Rotation paths and how fast each direction turns (deg/step):
Each turn is a multiple of 5 degrees from 10 to 175, or 0.
Each row of a path follows its step; steps can be skipped.
Path 1:
step 1: [  6 -37 -34   2  22   0  29  19 -16 -29 -28   5  18   0   2  35   6 -19
   8  -8  56 -15  38  14  11  -6  14 -16 -51  -9  39 -12]
step 3: [  0  15 -12 -24  16   9  -7   6 -32  47 -23   7  31  -3  -3  -4  -1 -15
  -9  25  34 -16  56   8 -30  -5  17 -41 -50  -8 -12 -30]
step 4: [ 43 -16  36  31  36   1  69  -2   6   0  -5  33  11  -1  -4  12  27 -22
  -2 -20  -1 -18  -5  35  -9  21  24 -10 -27  24  -7  14]
step 6: [ 15  10   4  20  30 -29   5  -2  18  21  -6  20  -7   5  28  16   8 -58
  18  -8  31 -17  19  -1  -4 -22  -7 -15 -50  63 -22  -1]
step 7: [  6 -37 -34  32  42  51  21 -13  15   5   4  42   1 -38  29   7   1   6
 -22  -4  -1 -48  -5 -17  -8  -7  36 -12  -5 -14   0 -15]
step 9: [ 30  14 -33  19   8  18  13 -20   1 -14 -18  35  -5 -60  16  -9 -32 -20
  -1  -2  -2 -12   5  28 -35  26   8 -33  -8  48   2 -32]
step 10: [ 23  -5  20  32  14 -23  -1 -18  13   2   3  21  11   7  37  46 -39   8
 -15  10 -32   7 -29 -18  -5 -17  57 -37 -21 -14  -4  25]
step 11: [-15  -6  -2 -13 -19   4  -3 -14  24 -30  -9  16   5 -31  21   5 -20 -22
  -5  23  -3 -25  37 -11 -28 -30 -31 -64   6  49  24  16]
Speeds:
[  2   6 -18  -5  -8  -5  -8 -18   0 -10   8  -6   0 -11   8  10  -9   3
  -2  -4  -3 -10 -15  -6 -12   0   6   5   2  11  -7  14] : 25
[  8   8  24  -1  10 -14   5 -11   0   6   9  -4 -11  18   8   6   3 -10
  10  -3  -3   4 -12  -6   3   4   4   7  -5   2   1   5] : 175
[  8  -3 -10 -12  -9  -9  -4  -5   6  11 -15   3  -6   1   3  10  -4  -3
  -9  10   7   8   4 -11   2   4  15   9  -7 -21   4  -7] : 160
[  9  -6  -3   2  14  -6  16  15   0 -12   4  -5  -1  -2   5  -4 -10  -3
 -16 -19   1   2  -4  -6   2  -2   6  -1  11 -16  -9   5] : 130
[  1  -7   4  -8  -6  -3  -8  16   2   3  15 -20   8  -1   5  -2  -3 -10
   5   6 -13   1   7  -5 -18 -13   1   0 -13  -5  -1  -5] : 140
Path 2:
step 0: [-21  22  26  -4  31  32  -6 -21   5 -10   0  11   0  31 -13 -25  29 -29
  -4  61   2 -43  -2  -6  52  36 -13  32 -12  17  -8  13]
step 1: [ -5  23 -20  -4   2  14 -49 -49 -18 -36  20  -9  42  18  -5  -1  43   6
 -22  14  35 -14  27  42   1  34 -12   1   6  -1 -23 -19]
step 2: [ 31  -6  -4   2   5  20   3   8  10 -20  59 -19  38 -61   0   3  17  19
 -17  15  17   1 -21  53 -14   5 -47 -13   1   2 -11  24]
step 4: [-24   4  37  32  36   5 -32 -15  -9  -2  10 -16 -10  25  81  -2 -21  36
  11  11  39  -7   0 -26  -7  16  -7 -23  -5   3  -8   2]
step 6: [ 42   9 -20 -11  12  33   1   7  27  -2  57 -37   4  46 -22 -17  26   4
   9 -17   4  18  21   6  -9   0  33  -7 -53   8 -23 -10]
step 7: [ 29 -16  41  19 -12  11 -11  33  22 -19  25 -16   4   8  -2  15  22 -29
  19  43  13  27 -18   7  -9  45  24 -50 -38 -26  -6  -1]
step 10: [ 25  -3   5 -22   4  24   1   9  -1 -39  27 -24  32   3  20   6  17  13
 -13  42 -13 -53  -2  26 -28 -19  20  -1  22 -17 -12  63]
step 11: [-14 -11  -5 -73   5  61  -1  18 -10 -21  38 -11  10 -10  15 -17  22  45
  16  33   9 -15 -26 -13  -2  12  15  14  -7  -3  18 -17]
Speeds:
[-12   2   3  -1  -3   0  -2  -3  -3  -5   6   0  17  -2  15  20   0   1
  -3 -20 -10   6   4  -6  -4  16   4   8 -17   4   0  -1] : 140
[ 14  -3   3 -12   6 -11 -21   4  -7  -8  -7  -5  -5  17  -6  10 -10   3
   4 -11  11  -2  13   5   4   9  -1  -8   1   0  -1   1] : 130
[  3  26  14  -6  12  -8  12   7  -7  -7  11  -2   0   5  -8  -6  -5  -8
   2 -10  -5   2  -9   2   9 -10  -6   7  -4   8   4  -6] : 120
[ 11  -2  14   1  11  -4   7   1   3   0  -3  18   2  -6   2  23   2   0
  -6  13  -3   6   0   0   6  -6  -7 -11  -3   4  -6  19] : 140
[ -5   3   4   3  11  -2  -3   3  16   8   6 -14  -1  -5  -1  -5  -4   6
  -5  -7   6  25   9 -21   3  -4   8  -5  11   0   0   6] : 40
[-15   5   6 -19  -9   8  -2  12   3 -12  -9   0   9   0  -8  -1  -2  -6
 -13   8  -8   1   3   4  10   7   7   6  15  -6 -12   7] : 35
